0: [7. 7. 7. 6. 4. 3. 3. 3. 3. 3. 3. 3. 3. 3. 3. 3. 3. 3. 3. 3. 3. 3. 3. 3.]
1: [7. 7. 7. 7. 7. 6. 6. 5. 4. 4. 4. 4. 3. 3. 3. 3. 3. 3. 3. 3. 3. 3. 3. 3.]
2: [5. 5. 5. 6. 8. 9. 8. 8. 8. 7. 6. 7. 5. 5. 5. 5. 4. 3. 4. 3. 3. 3. 3. 3.]
3: [6. 7. 7. 7. 7. 7. 7. 6. 5. 5. 4. 5. 3. 3. 3. 3. 3. 3. 3. 3. 3. 3. 3. 3.]
4: [6. 6. 6. 7. 7. 7. 6. 5. 5. 5. 4. 4. 3. 3. 3. 3. 3. 3. 3. 3. 3. 3. 3. 3.]
5: [3. 3. 3. 3. 4. 5. 5. 6. 6. 7. 7. 7. 8. 7. 7. 7. 7. 6. 7. 5. 4. 5. 4. 4.]
6: [3. 3. 3. 3. 3. 3. 3. 4. 5. 5. 6. 5. 7. 7. 7. 7. 7. 7. 7. 6. 5. 6. 4. 4.]
7: [6. 6. 6. 7. 7. 7. 6. 5. 5. 5. 4. 4. 3. 3. 3. 3. 3. 3. 3. 3. 3. 3. 3. 3.]
8: [7. 7. 7. 6. 5. 4. 4. 3. 3. 3. 3. 3. 3. 3. 3. 3. 3. 3. 3. 3. 3. 3. 3. 3.]
9: [5. 5. 5. 6. 6. 6. 6. 5. 5. 4. 4. 4. 3. 3. 3. 3. 3. 3. 3. 3. 3. 3. 3. 3.]
10: [5. 6. 6. 6. 7. 6. 6. 5. 5. 4. 4. 4. 3. 3. 3. 3. 3. 3. 3. 3. 3. 3. 3. 3.]
11: [3. 3. 3. 3. 4. 4. 4. 6. 6. 7. 7. 7. 7. 8. 7. 8. 7. 6. 7. 6. 4. 5. 4. 4.]
12: [3. 4. 3. 4. 6. 7. 7. 7. 8. 8. 8. 8. 7. 6. 7. 6. 6. 5. 5. 4. 3. 4. 4. 3.]
13: [3. 3. 3. 3. 3. 3. 3. 3. 3. 3. 3. 3. 4. 4. 4. 4. 4. 5. 5. 7. 7. 7. 8. 8.]
14: [3. 3. 3. 3. 3. 3. 3. 4. 4. 4. 5. 4. 6. 6. 6. 6. 6. 6. 6. 6. 5. 5. 4. 4.]
15: [7. 7. 7. 6. 4. 3. 3. 3. 3. 3. 3. 3. 3. 3. 3. 3. 3. 3. 3. 3. 3. 3. 3. 3.]
16: [6. 6. 6. 6. 6. 5. 5. 4. 4. 4. 3. 4. 3. 3. 3. 3. 3. 3. 3. 3. 3. 3. 3. 3.]
17: [7. 7. 7. 6. 4. 3. 3. 3. 3. 3. 3. 3. 3. 3. 3. 3. 3. 3. 3. 3. 3. 3. 3. 3.]
18: [3. 3. 3. 3. 3. 4. 4. 5. 5. 6. 7. 6. 9. 8. 8. 8. 8. 8. 8. 7. 6. 6. 5. 4.]
19: [5. 5. 5. 6. 6. 6. 6. 6. 5. 5. 4. 5. 3. 3. 3. 3. 3. 3. 3. 3. 3. 3. 3. 3.]
20: [4. 4. 4. 4. 6. 6. 6. 6. 6. 6. 6. 6. 4. 5. 5. 5. 4. 4. 4. 3. 3. 3. 3. 3.]
21: [5. 5. 5. 6. 6. 6. 5. 5. 4. 4. 4. 4. 3. 3. 3. 3. 3. 3. 3. 3. 3. 3. 3. 3.]
22: [3. 3. 3. 3. 3. 3. 3. 3. 3. 3. 4. 4. 6. 6. 6. 6. 6. 7. 7. 8. 7. 8. 7. 7.]
23: [8. 8. 8. 8. 5. 4. 4. 3. 3. 3. 3. 3. 3. 3. 3. 3. 3. 3. 3. 3. 3. 3. 3. 3.]
24: [6. 6. 6. 6. 6. 6. 6. 5. 5. 4. 4. 4. 3. 3. 3. 3. 3. 3. 3. 3. 3. 3. 3. 3.]
25: [3. 4. 4. 4. 6. 7. 8. 8. 9. 9. 9. 9. 7. 7. 6. 6. 6. 5. 5. 4. 3. 4. 3. 3.]
26: [4. 4. 4. 5. 6. 6. 6. 6. 5. 5. 5. 5. 4. 4. 4. 4. 3. 3. 3. 3. 3. 3. 3. 3.]
27: [7. 7. 7. 7. 6. 5. 5. 5. 4. 4. 3. 4. 3. 3. 3. 3. 3. 3. 3. 3. 3. 3. 3. 3.]
28: [3. 3. 3. 3. 3. 3. 3. 3. 3. 3. 3. 3. 4. 4. 4. 4. 4. 5. 5. 6. 6. 6. 6. 6.]
29: [3. 3. 3. 3. 3. 3. 2. 2. 3. 3. 3. 3. 3. 3. 3. 3. 4. 4. 4. 5. 7. 6. 8. 8.]
30: [8. 7. 7. 6. 5. 4. 4. 3. 3. 3. 3. 3. 3. 3. 3. 3. 3. 3. 3. 3. 3. 3. 3. 3.]
31: [3. 3. 3. 3. 3. 2. 2. 2. 3. 3. 3. 3. 3. 3. 3. 3. 4. 4. 4. 5. 7. 6. 8. 8.]
32: [3. 3. 3. 3. 3. 3. 2. 3. 3. 3. 3. 3. 4. 4. 4. 4. 4. 5. 5. 7. 8. 7. 9. 9.]
33: [3. 3. 3. 3. 3. 3. 3. 3. 4. 4. 4. 4. 6. 6. 6. 6. 6. 8. 7. 8. 8. 8. 7. 6.]
34: [7. 7. 7. 7. 4. 4. 4. 3. 3. 3. 3. 3. 3. 3. 3. 3. 3. 3. 3. 3. 3. 3. 3. 3.]
35: [8. 8. 8. 8. 7. 6. 6. 5. 4. 4. 3. 4. 3. 3. 3. 3. 3. 3. 3. 3. 3. 3. 3. 3.]
36: [3. 3. 3. 3. 3. 3. 3. 4. 4. 5. 6. 5. 7. 7. 6. 7. 6. 6. 6. 6. 5. 5. 4. 4.]
37: [3. 3. 3. 4. 5. 5. 5. 6. 6. 6. 6. 6. 5. 5. 5. 5. 5. 4. 5. 4. 3. 3. 3. 3.]
38: [5. 5. 5. 6. 7. 7. 7. 6. 6. 6. 5. 5. 4. 4. 4. 4. 3. 3. 3. 3. 3. 3. 3. 3.]
39: [3. 3. 3. 3. 3. 3. 3. 2. 3. 3. 3. 3. 4. 4. 4. 4. 5. 6. 5. 7. 7. 7. 8. 7.]
40: [3. 3. 3. 3. 3. 3. 3. 3. 3. 3. 4. 3. 4. 5. 5. 5. 5. 6. 6. 7. 7. 7. 7. 7.]
41: [3. 3. 3. 3. 4. 4. 4. 5. 6. 6. 7. 7. 7. 7. 7. 7. 7. 6. 7. 5. 4. 5. 4. 4.]
42: [3. 3. 3. 3. 3. 2. 3. 3. 3. 3. 3. 3. 4. 4. 3. 3. 4. 4. 4. 6. 7. 6. 8. 7.]
43: [3. 3. 3. 3. 3. 3. 3. 2. 3. 3. 3. 3. 4. 4. 4. 4. 4. 5. 5. 7. 8. 7. 8. 8.]
44: [3. 3. 3. 3. 3. 3. 3. 3. 3. 3. 3. 3. 4. 4. 3. 4. 4. 5. 4. 6. 6. 6. 6. 6.]
45: [7. 7. 7. 6. 5. 5. 4. 3. 3. 3. 3. 3. 3. 3. 3. 3. 3. 3. 3. 3. 3. 3. 3. 3.]
46: [6. 6. 6. 6. 5. 4. 4. 3. 3. 3. 3. 3. 3. 3. 3. 3. 3. 3. 3. 3. 3. 3. 3. 3.]
47: [3. 3. 3. 3. 3. 3. 3. 3. 3. 3. 4. 4. 6. 5. 6. 5. 6. 7. 7. 8. 8. 8. 7. 7.]
48: [3. 3. 3. 3. 3. 3. 3. 3. 3. 3. 4. 4. 6. 5. 6. 6. 6. 7. 7. 8. 8. 8. 7. 7.]
49: [6. 6. 6. 7. 6. 5. 5. 4. 4. 4. 3. 3. 3. 3. 3. 3. 3. 3. 3. 3. 3. 3. 3. 3.]
50: [8. 8. 8. 6. 4. 3. 4. 3. 3. 3. 3. 3. 3. 3. 3. 3. 3. 3. 3. 3. 3. 3. 3. 3.]
51: [4. 5. 4. 5. 6. 6. 6. 6. 6. 5. 5. 5. 4. 4. 4. 3. 3. 3. 3. 3. 3. 3. 3. 3.]
52: [8. 8. 8. 7. 5. 4. 4. 3. 3. 3. 3. 3. 3. 3. 3. 3. 3. 3. 3. 3. 3. 3. 3. 3.]
53: [8. 7. 7. 7. 5. 4. 4. 4. 3. 3. 3. 3. 3. 3. 3. 3. 3. 3. 3. 3. 3. 3. 3. 3.]
54: [3. 3. 3. 3. 3. 3. 3. 4. 4. 4. 5. 5. 7. 7. 7. 7. 8. 9. 8. 8. 7. 8. 6. 6.]
55: [3. 3. 3. 3. 3. 2. 2. 3. 3. 3. 3. 3. 3. 3. 3. 3. 3. 4. 4. 6. 7. 6. 8. 8.]
56: [7. 7. 7. 5. 4. 3. 3. 3. 3. 3. 3. 3. 3. 3. 3. 3. 3. 3. 3. 3. 3. 3. 3. 3.]
57: [3. 3. 3. 3. 4. 4. 5. 6. 6. 6. 7. 6. 6. 6. 7. 6. 6. 5. 6. 5. 4. 4. 4. 4.]
58: [3. 3. 3. 3. 3. 3. 3. 2. 3. 3. 3. 3. 4. 4. 4. 4. 5. 6. 5. 7. 8. 7. 8. 8.]
59: [4. 4. 4. 5. 7. 7. 6. 6. 6. 6. 5. 6. 4. 4. 4. 4. 4. 3. 3. 3. 3. 3. 3. 3.]
60: [7. 7. 7. 7. 8. 7. 7. 6. 5. 5. 4. 5. 3. 3. 3. 3. 3. 3. 3. 3. 3. 3. 3. 3.]
61: [3. 3. 3. 3. 3. 4. 4. 4. 5. 5. 6. 5. 7. 7. 7. 7. 7. 7. 7. 6. 5. 5. 4. 4.]
62: [3. 3. 3. 3. 4. 4. 4. 5. 5. 6. 6. 6. 6. 6. 6. 6. 6. 5. 5. 4. 4. 4. 3. 4.]
63: [4. 4. 4. 5. 6. 7. 7. 6. 6. 6. 5. 6. 4. 4. 4. 4. 4. 3. 4. 3. 3. 3. 3. 3.]
64: [7. 7. 7. 6. 4. 3. 4. 3. 3. 3. 3. 3. 3. 3. 3. 3. 3. 3. 3. 3. 3. 3. 3. 3.]
65: [3. 3. 3. 3. 3. 2. 2. 3. 3. 3. 3. 3. 3. 3. 3. 3. 4. 4. 4. 6. 7. 6. 8. 8.]
66: [5. 6. 6. 7. 7. 6. 7. 5. 5. 5. 4. 4. 3. 3. 3. 3. 3. 3. 3. 3. 3. 3. 3. 3.]
67: [7. 7. 7. 6. 3. 3. 3. 3. 3. 3. 3. 3. 3. 3. 3. 3. 3. 3. 3. 3. 3. 3. 3. 3.]
68: [7. 6. 7. 6. 4. 4. 4. 3. 3. 3. 3. 3. 3. 3. 3. 3. 3. 3. 3. 3. 3. 3. 3. 3.]
69: [4. 4. 4. 5. 6. 6. 7. 6. 6. 6. 5. 6. 4. 4. 4. 4. 4. 3. 3. 3. 3. 3. 3. 3.]
70: [3. 3. 3. 3. 3. 3. 3. 3. 4. 4. 4. 4. 6. 6. 6. 6. 7. 7. 7. 8. 7. 8. 7. 6.]
71: [3. 3. 3. 3. 3. 2. 2. 3. 3. 3. 3. 3. 3. 3. 4. 3. 4. 4. 4. 6. 7. 7. 8. 8.]
72: [7. 7. 7. 6. 4. 3. 3. 3. 3. 3. 3. 3. 3. 3. 3. 3. 3. 3. 3. 3. 3. 3. 3. 3.]
73: [7. 7. 7. 6. 4. 4. 3. 3. 3. 3. 3. 3. 3. 3. 3. 3. 3. 3. 3. 3. 3. 3. 3. 3.]
74: [4. 4. 4. 4. 6. 6. 6. 7. 7. 7. 7. 7. 5. 5. 5. 5. 5. 4. 5. 3. 3. 3. 3. 3.]
75: [4. 5. 5. 5. 7. 7. 6. 6. 6. 6. 5. 5. 4. 4. 4. 4. 4. 3. 3. 3. 3. 3. 3. 3.]
76: [3. 3. 3. 3. 3. 3. 3. 3. 3. 3. 3. 3. 4. 4. 4. 4. 5. 6. 5. 7. 8. 8. 8. 8.]
77: [4. 4. 4. 5. 6. 7. 6. 6. 6. 6. 5. 5. 4. 4. 4. 4. 4. 3. 3. 3. 3. 3. 3. 3.]
78: [3. 3. 3. 4. 5. 6. 6. 7. 7. 7. 7. 7. 6. 6. 7. 7. 6. 5. 6. 4. 4. 4. 4. 3.]

[7. 7. 7. 7. 4. 4. 4. 3. 3. 3. 3. 3. 3. 3. 3. 3. 3. 3. 3. 3. 3. 3. 3. 3.] 34
[3. 3. 3. 3. 3. 3. 3. 3. 3. 3. 3. 3. 4. 4. 4. 4. 4. 5. 5. 6. 6. 6. 6. 6.] 28
[5. 5. 5. 6. 6. 6. 7. 7. 6. 6. 5. 6. 4. 4. 4. 4. 3. 3. 3. 3. 3. 3. 3. 3.] 38
[5. 5. 5. 5. 6. 6. 6. 5. 5. 4. 4. 4. 3. 3. 3. 3. 3. 3. 3. 3. 3. 3. 3. 3.] 9
[4. 4. 4. 4. 5. 6. 5. 6. 5. 5. 5. 5. 4. 4. 4. 4. 3. 3. 3. 3. 3. 3. 3. 3.] 26
[3. 4. 3. 4. 6. 6. 7. 7. 7. 7. 7. 7. 6. 6. 5. 6. 5. 4. 5. 4. 3. 3. 3. 3.] 74
[4. 4. 4. 4. 6. 7. 7. 8. 8. 8. 7. 7. 5. 5. 6. 6. 5. 4. 4. 3. 3. 3. 3. 3.] 74
[7. 7. 7. 7. 4. 4. 4. 3. 3. 3. 3. 3. 3. 3. 3. 3. 3. 3. 3. 3. 3. 3. 3. 3.] 34
[6. 6. 6. 6. 6. 6. 6. 5. 5. 5. 4. 4. 3. 3. 3. 3. 3. 3. 3. 3. 3. 3. 3. 3.] 24
[7. 7. 7. 6. 5. 4. 4. 3. 3. 3. 3. 3. 3. 3. 3. 3. 3. 3. 3. 3. 3. 3. 3. 3.] 8
[3. 3. 3. 3. 3. 4. 4. 5. 6. 6. 7. 7. 7. 7. 7. 7. 7. 6. 7. 5. 4. 5. 4. 4.] 41
[5. 5. 5. 6. 6. 6. 6. 5. 5. 5. 4. 4. 3. 3. 3. 3. 3. 3. 3. 3. 3. 3. 3. 3.] 9
[7. 7. 7. 6. 5. 4. 4. 3. 3. 3. 3. 3. 3. 3. 3. 3. 3. 3. 3. 3. 3. 3. 3. 3.] 8
[3. 4. 3. 4. 6. 7. 7. 9. 9. 9. 9. 9. 8. 8. 7. 7. 7. 5. 6. 4. 4. 4. 3. 3.] 25
[8. 8. 8. 9. 7. 7. 7. 5. 5. 4. 4. 4. 3. 3. 3. 3. 3. 3. 3. 3. 3. 3. 3. 3.] 35
[5. 5. 5. 6. 7. 6. 6. 6. 6. 6. 5. 5. 4. 4. 4. 4. 3. 3. 3. 3. 3. 3. 3. 3.] 38
[7. 7. 7. 8. 8. 7. 7. 5. 5. 5. 4. 4. 3. 3. 3. 3. 3. 3. 3. 3. 3. 3. 3. 3.] 60
[5. 6. 5. 6. 7. 6. 6. 6. 5. 5. 4. 5. 3. 3. 3. 3. 3. 3. 3. 3. 3. 3. 3. 3.] 19
[4. 4. 4. 5. 7. 8. 8. 9. 9. 8. 8. 8. 6. 6. 5. 6. 5. 4. 5. 3. 3. 3. 3. 3.] 25
[3. 3. 3. 3. 3. 4. 4. 5. 6. 6. 7. 7. 8. 8. 8. 8. 9. 8. 8. 7. 5. 6. 5. 4.] 18
[5. 5. 5. 6. 7. 7. 7. 6. 6. 5. 4. 5. 4. 4. 3. 3. 3. 3. 3. 3. 3. 3. 3. 3.] 38
[3. 3. 3. 3. 3. 4. 4. 4. 5. 5. 6. 6. 7. 7. 7. 7. 7. 7. 7. 6. 5. 5. 4. 4.] 61
[4. 4. 4. 4. 5. 6. 6. 6. 6. 6. 6. 6. 5. 5. 5. 5. 4. 4. 4. 3. 3. 3. 3. 3.] 20
[3. 3. 3. 3. 3. 3. 3. 3. 3. 3. 4. 4. 6. 6. 6. 6. 6. 7. 7. 8. 7. 8. 7. 7.] 22
[5. 6. 6. 6. 6. 5. 5. 4. 4. 4. 4. 4. 3. 3. 3. 3. 3. 3. 3. 3. 3. 3. 3. 3.] 16
[3. 3. 3. 3. 4. 4. 4. 5. 6. 6. 6. 6. 6. 6. 6. 6. 6. 5. 5. 4. 4. 4. 3. 4.] 62
[7. 7. 7. 8. 8. 7. 7. 5. 5. 5. 4. 4. 3. 3. 3. 3. 3. 3. 3. 3. 3. 3. 3. 3.] 60
[3. 3. 3. 3. 3. 3. 3. 4. 4. 4. 5. 4. 6. 6. 6. 6. 5. 6. 6. 5. 5. 5. 4. 4.] 14
[6. 6. 6. 7. 8. 8. 8. 7. 7. 6. 5. 6. 4. 4. 4. 4. 3. 3. 3. 3. 3. 3. 3. 3.] 38
[7. 7. 7. 8. 8. 7. 7. 6. 5. 5. 4. 4. 3. 3. 3. 3. 3. 3. 3. 3. 3. 3. 3. 3.] 60
[7. 7. 7. 7. 7. 6. 6. 5. 4. 4. 3. 4. 3. 3. 3. 3. 3. 3. 3. 3. 3. 3. 3. 3.] 1
[3. 3. 3. 3. 3. 3. 3. 3. 3. 3. 4. 4. 5. 5. 5. 5. 5. 6. 6. 7. 7. 7. 6. 6.] 40
[3. 3. 3. 3. 3. 3. 3. 4. 4. 5. 5. 5. 7. 7. 8. 7. 8. 8. 8. 8. 7. 8. 6. 6.] 54
[3. 3. 3. 3. 3. 3. 3. 3. 4. 4. 5. 4. 6. 6. 5. 6. 6. 6. 6. 6. 5. 5. 4. 4.] 14
[3. 3. 3. 3. 3. 4. 4. 5. 5. 5. 6. 6. 7. 7. 7. 7. 7. 6. 7. 6. 5. 5. 4. 4.] 61
[3. 3. 3. 3. 3. 2. 2. 3. 3. 3. 3. 3. 3. 3. 3. 3. 4. 4. 4. 6. 7. 6. 8. 8.] 65
[3. 3. 3. 3. 3. 3. 3. 3. 4. 4. 5. 5. 7. 7. 7. 7. 7. 8. 8. 8. 7. 7. 6. 6.] 54
[7. 7. 7. 5. 4. 3. 3. 3. 3. 3. 3. 3. 3. 3. 3. 3. 3. 3. 3. 3. 3. 3. 3. 3.] 56
[5. 5. 5. 6. 6. 6. 7. 6. 5. 5. 4. 5. 3. 3. 3. 3. 3. 3. 3. 3. 3. 3. 3. 3.] 19
[7. 7. 7. 7. 7. 6. 6. 5. 4. 4. 4. 4. 3. 3. 3. 3. 3. 3. 3. 3. 3. 3. 3. 3.] 1
[3. 3. 3. 3. 3. 3. 3. 4. 4. 4. 5. 5. 7. 7. 7. 7. 8. 8. 8. 8. 7. 8. 6. 6.] 54
[7. 7. 7. 6. 4. 4. 3. 3. 3. 3. 3. 3. 3. 3. 3. 3. 3. 3. 3. 3. 3. 3. 3. 3.] 73
[3. 3. 3. 3. 3. 4. 4. 5. 5. 5. 7. 6. 7. 7. 7. 7. 7. 7. 7. 6. 5. 5. 4. 4.] 61
[4. 4. 4. 4. 7. 8. 8. 9. 9. 9. 8. 8. 6. 6. 6. 6. 6. 5. 5. 4. 3. 4. 3. 3.] 25
[6. 6. 6. 7. 6. 6. 6. 5. 4. 4. 4. 4. 3. 3. 3. 3. 3. 3. 3. 3. 3. 3. 3. 3.] 24
[3. 3. 3. 3. 3. 3. 3. 4. 4. 4. 5. 5. 6. 6. 6. 6. 6. 6. 6. 5. 5. 5. 4. 4.] 14
[3. 3. 3. 3. 3. 3. 3. 3. 3. 3. 4. 3. 5. 5. 5. 5. 5. 6. 6. 6. 7. 7. 6. 6.] 40
[7. 7. 7. 8. 8. 7. 8. 6. 5. 5. 5. 5. 3. 3. 3. 3. 3. 3. 3. 3. 3. 3. 3. 3.] 60
[5. 5. 5. 5. 7. 7. 7. 6. 6. 5. 4. 5. 4. 4. 4. 4. 3. 3. 3. 3. 3. 3. 3. 3.] 38
[8. 8. 8. 7. 5. 4. 4. 3. 3. 3. 3. 3. 3. 3. 3. 3. 3. 3. 3. 3. 3. 3. 3. 3.] 52
[3. 3. 3. 3. 4. 5. 5. 6. 6. 7. 7. 7. 7. 7. 7. 7. 7. 6. 6. 5. 4. 4. 4. 4.] 5
[3. 3. 3. 3. 3. 3. 3. 3. 3. 3. 3. 3. 4. 4. 4. 4. 4. 5. 5. 6. 6. 6. 6. 6.] 28
[5. 5. 5. 6. 7. 7. 7. 6. 6. 6. 5. 5. 4. 4. 4. 4. 3. 3. 3. 3. 3. 3. 3. 3.] 38
[3. 3. 3. 3. 5. 6. 6. 7. 8. 8. 8. 8. 8. 8. 7. 8. 8. 6. 7. 5. 4. 4. 4. 4.] 5
[3. 3. 3. 3. 3. 3. 3. 3. 4. 4. 5. 4. 6. 6. 6. 6. 6. 7. 7. 7. 6. 6. 5. 5.] 14
[3. 3. 3. 3. 3. 3. 3. 4. 4. 4. 5. 4. 6. 5. 6. 6. 6. 6. 6. 5. 5. 5. 4. 4.] 14
[5. 5. 5. 6. 6. 6. 6. 5. 5. 5. 4. 4. 3. 3. 3. 3. 3. 3. 3. 3. 3. 3. 3. 3.] 9
[6. 6. 6. 6. 5. 4. 4. 4. 3. 3. 3. 3. 3. 3. 3. 3. 3. 3. 3. 3. 3. 3. 3. 3.] 46
[7. 7. 7. 7. 7. 7. 6. 5. 5. 4. 4. 4. 3. 3. 3. 3. 3. 3. 3. 3. 3. 3. 3. 3.] 1
[7. 8. 7. 8. 6. 5. 5. 4. 4. 3. 3. 3. 3. 3. 3. 3. 3. 3. 3. 3. 3. 3. 3. 3.] 27
[5. 6. 5. 5. 5. 5. 5. 4. 4. 4. 3. 4. 3. 3. 3. 3. 3. 3. 3. 3. 3. 3. 3. 3.] 16
[3. 3. 3. 3. 4. 5. 5. 6. 7. 7. 7. 7. 8. 7. 8. 7. 7. 6. 6. 5. 4. 5. 4. 4.] 5
[5. 5. 5. 6. 7. 7. 7. 6. 5. 5. 4. 5. 3. 4. 4. 4. 3. 3. 3. 3. 3. 3. 3. 3.] 38
[3. 3. 3. 3. 3. 4. 4. 5. 5. 5. 7. 6. 7. 7. 7. 7. 7. 7. 7. 6. 5. 5. 4. 4.] 61
[7. 7. 7. 8. 7. 6. 6. 5. 4. 4. 4. 4. 3. 3. 3. 3. 3. 3. 3. 3. 3. 3. 3. 3.] 1
[3. 3. 3. 3. 5. 5. 5. 7. 7. 7. 7. 7. 7. 7. 6. 7. 6. 5. 6. 4. 4. 4. 4. 3.] 78
[5. 5. 5. 6. 6. 6. 6. 5. 5. 5. 4. 5. 3. 3. 3. 3. 3. 3. 3. 3. 3. 3. 3. 3.] 19
[3. 3. 3. 3. 3. 3. 3. 4. 4. 4. 5. 5. 6. 6. 6. 6. 6. 7. 7. 6. 5. 6. 5. 4.] 14
[3. 3. 3. 3. 3. 3. 3. 4. 4. 5. 6. 5. 8. 7. 8. 8. 8. 9. 9. 8. 7. 7. 6. 5.] 54
[4. 4. 4. 5. 8. 8. 8. 8. 8. 8. 7. 8. 5. 6. 5. 5. 5. 4. 4. 3. 3. 3. 3. 3.] 2
[8. 8. 8. 6. 4. 3. 3. 3. 3. 3. 3. 3. 3. 3. 3. 3. 3. 3. 3. 3. 3. 3. 3. 3.] 50
[3. 3. 3. 3. 3. 3. 4. 5. 5. 5. 7. 6. 8. 8. 8. 8. 8. 8. 8. 8. 6. 7. 5. 5.] 18
[5. 5. 5. 6. 7. 7. 7. 6. 6. 6. 5. 6. 4. 4. 4. 4. 3. 3. 3. 3. 3. 3. 3. 3.] 38
[5. 6. 6. 7. 7. 6. 6. 5. 4. 4. 4. 4. 3. 3. 3. 3. 3. 3. 3. 3. 3. 3. 3. 3.] 10
[3. 3. 3. 3. 3. 3. 3. 4. 4. 4. 4. 4. 6. 6. 5. 5. 6. 6. 6. 6. 5. 6. 4. 4.] 14
[3. 3. 3. 3. 3. 3. 3. 3. 3. 3. 3. 3. 4. 4. 4. 4. 4. 5. 5. 6. 6. 6. 5. 6.] 28
[4. 4. 4. 4. 6. 6. 6. 6. 5. 5. 5. 5. 4. 4. 4. 4. 3. 3. 3. 3. 3. 3. 3. 3.] 26
[4. 4. 4. 5. 6. 7. 7. 7. 8. 7. 6. 7. 5. 5. 5. 5. 4. 4. 4. 3. 3. 3. 3. 3.] 74
[3. 3. 3. 3. 3. 3. 3. 4. 4. 4. 5. 5. 6. 6. 6. 6. 6. 7. 6. 6. 5. 6. 5. 5.] 14
[3. 4. 3. 4. 6. 7. 7. 9. 9. 9. 9. 9. 7. 7. 7. 7. 6. 5. 5. 4. 4. 4. 3. 3.] 25
[5. 6. 5. 6. 8. 9. 8. 8. 7. 7. 6. 6. 4. 4. 4. 4. 4. 3. 3. 3. 3. 3. 3. 3.] 2
[6. 6. 6. 6. 7. 7. 7. 6. 6. 6. 5. 5. 4. 4. 4. 3. 3. 3. 3. 3. 3. 3. 3. 3.] 38
[7. 7. 7. 7. 6. 6. 6. 5. 4. 4. 4. 4. 3. 3. 3. 3. 3. 3. 3. 3. 3. 3. 3. 3.] 1
[5. 5. 5. 5. 8. 8. 8. 8. 7. 7. 6. 7. 4. 4. 4. 4. 4. 3. 4. 3. 3. 3. 3. 3.] 2
[3. 3. 3. 3. 3. 3. 3. 4. 4. 4. 5. 5. 7. 7. 8. 7. 7. 8. 7. 8. 7. 7. 5. 6.] 54
[3. 3. 3. 4. 5. 5. 5. 6. 6. 6. 5. 6. 5. 5. 5. 5. 4. 4. 4. 3. 3. 3. 3. 3.] 37
[3. 3. 3. 3. 3. 2. 3. 3. 3. 3. 3. 3. 4. 4. 4. 4. 5. 5. 5. 6. 6. 6. 6. 6.] 28
[3. 3. 3. 3. 3. 4. 4. 5. 6. 6. 7. 6. 7. 8. 8. 8. 8. 8. 8. 7. 5. 6. 4. 5.] 18
[3. 3. 3. 3. 4. 4. 4. 5. 6. 6. 7. 7. 9. 9. 8. 8. 9. 8. 8. 7. 6. 6. 5. 4.] 18
[4. 4. 4. 4. 6. 7. 7. 8. 8. 7. 7. 7. 6. 6. 5. 5. 5. 4. 5. 4. 3. 3. 3. 3.] 74
[3. 3. 3. 3. 3. 4. 4. 5. 5. 5. 6. 6. 6. 7. 7. 7. 7. 7. 7. 6. 5. 5. 4. 4.] 61
[3. 3. 3. 3. 3. 4. 4. 5. 5. 5. 6. 6. 7. 7. 7. 7. 7. 7. 7. 6. 5. 5. 4. 4.] 61
[5. 5. 5. 6. 8. 7. 8. 7. 6. 6. 5. 6. 4. 4. 4. 4. 4. 3. 3. 3. 3. 3. 3. 3.] 38
[3. 3. 3. 3. 3. 3. 3. 3. 4. 4. 5. 4. 7. 7. 7. 7. 7. 8. 8. 8. 7. 8. 6. 6.] 54
[7. 7. 7. 7. 4. 4. 4. 3. 3. 3. 3. 3. 3. 3. 3. 3. 3. 3. 3. 3. 3. 3. 3. 3.] 34
[8. 8. 8. 9. 8. 6. 7. 5. 5. 4. 4. 4. 3. 3. 3. 3. 3. 3. 3. 3. 3. 3. 3. 3.] 35
[3. 3. 3. 3. 3. 3. 3. 4. 4. 5. 6. 5. 8. 7. 7. 7. 8. 8. 8. 8. 7. 7. 5. 6.] 54
[7. 7. 7. 7. 6. 6. 6. 5. 4. 4. 4. 4. 3. 3. 3. 3. 3. 3. 3. 3. 3. 3. 3. 3.] 1
[3. 3. 3. 3. 3. 3. 3. 3. 3. 3. 3. 3. 5. 5. 5. 5. 6. 6. 6. 7. 7. 7. 7. 6.] 40
[7. 7. 7. 7. 4. 4. 4. 3. 3. 3. 3. 3. 3. 3. 3. 3. 3. 3. 3. 3. 3. 3. 3. 3.] 34
[5. 5. 5. 6. 6. 6. 6. 5. 5. 4. 4. 4. 3. 3. 3. 3. 3. 3. 3. 3. 3. 3. 3. 3.] 9
[3. 3. 3. 3. 3. 3. 3. 3. 4. 4. 4. 4. 6. 6. 6. 6. 6. 6. 6. 6. 5. 6. 5. 5.] 14
[4. 4. 4. 4. 7. 8. 7. 8. 7. 8. 7. 7. 5. 5. 5. 5. 5. 4. 4. 3. 3. 3. 3. 3.] 74
[5. 5. 5. 6. 7. 7. 6. 6. 5. 5. 4. 5. 4. 3. 3. 3. 3. 3. 3. 3. 3. 3. 3. 3.] 19
[3. 3. 3. 3. 3. 3. 3. 4. 4. 5. 6. 5. 7. 7. 7. 7. 7. 7. 7. 6. 6. 6. 5. 5.] 6
[3. 3. 3. 3. 3. 3. 3. 3. 3. 3. 4. 3. 5. 5. 5. 5. 5. 6. 6. 7. 7. 7. 6. 6.] 40
[3. 3. 3. 3. 3. 3. 3. 4. 4. 4. 5. 4. 7. 6. 6. 6. 6. 7. 7. 6. 5. 6. 5. 5.] 14
[3. 3. 3. 3. 5. 6. 6. 7. 7. 8. 7. 8. 7. 6. 6. 6. 6. 5. 6. 4. 4. 4. 3. 3.] 78
[6. 6. 6. 6. 5. 5. 5. 4. 4. 4. 3. 4. 3. 3. 3. 3. 3. 3. 3. 3. 3. 3. 3. 3.] 16
[3. 3. 3. 3. 3. 4. 4. 5. 5. 5. 7. 6. 7. 8. 9. 9. 8. 9. 9. 7. 6. 7. 5. 5.] 18
[6. 6. 6. 6. 5. 4. 4. 3. 3. 3. 3. 3. 3. 3. 3. 3. 3. 3. 3. 3. 3. 3. 3. 3.] 46
[5. 6. 5. 6. 6. 6. 6. 5. 5. 5. 4. 4. 3. 3. 3. 3. 3. 3. 3. 3. 3. 3. 3. 3.] 9
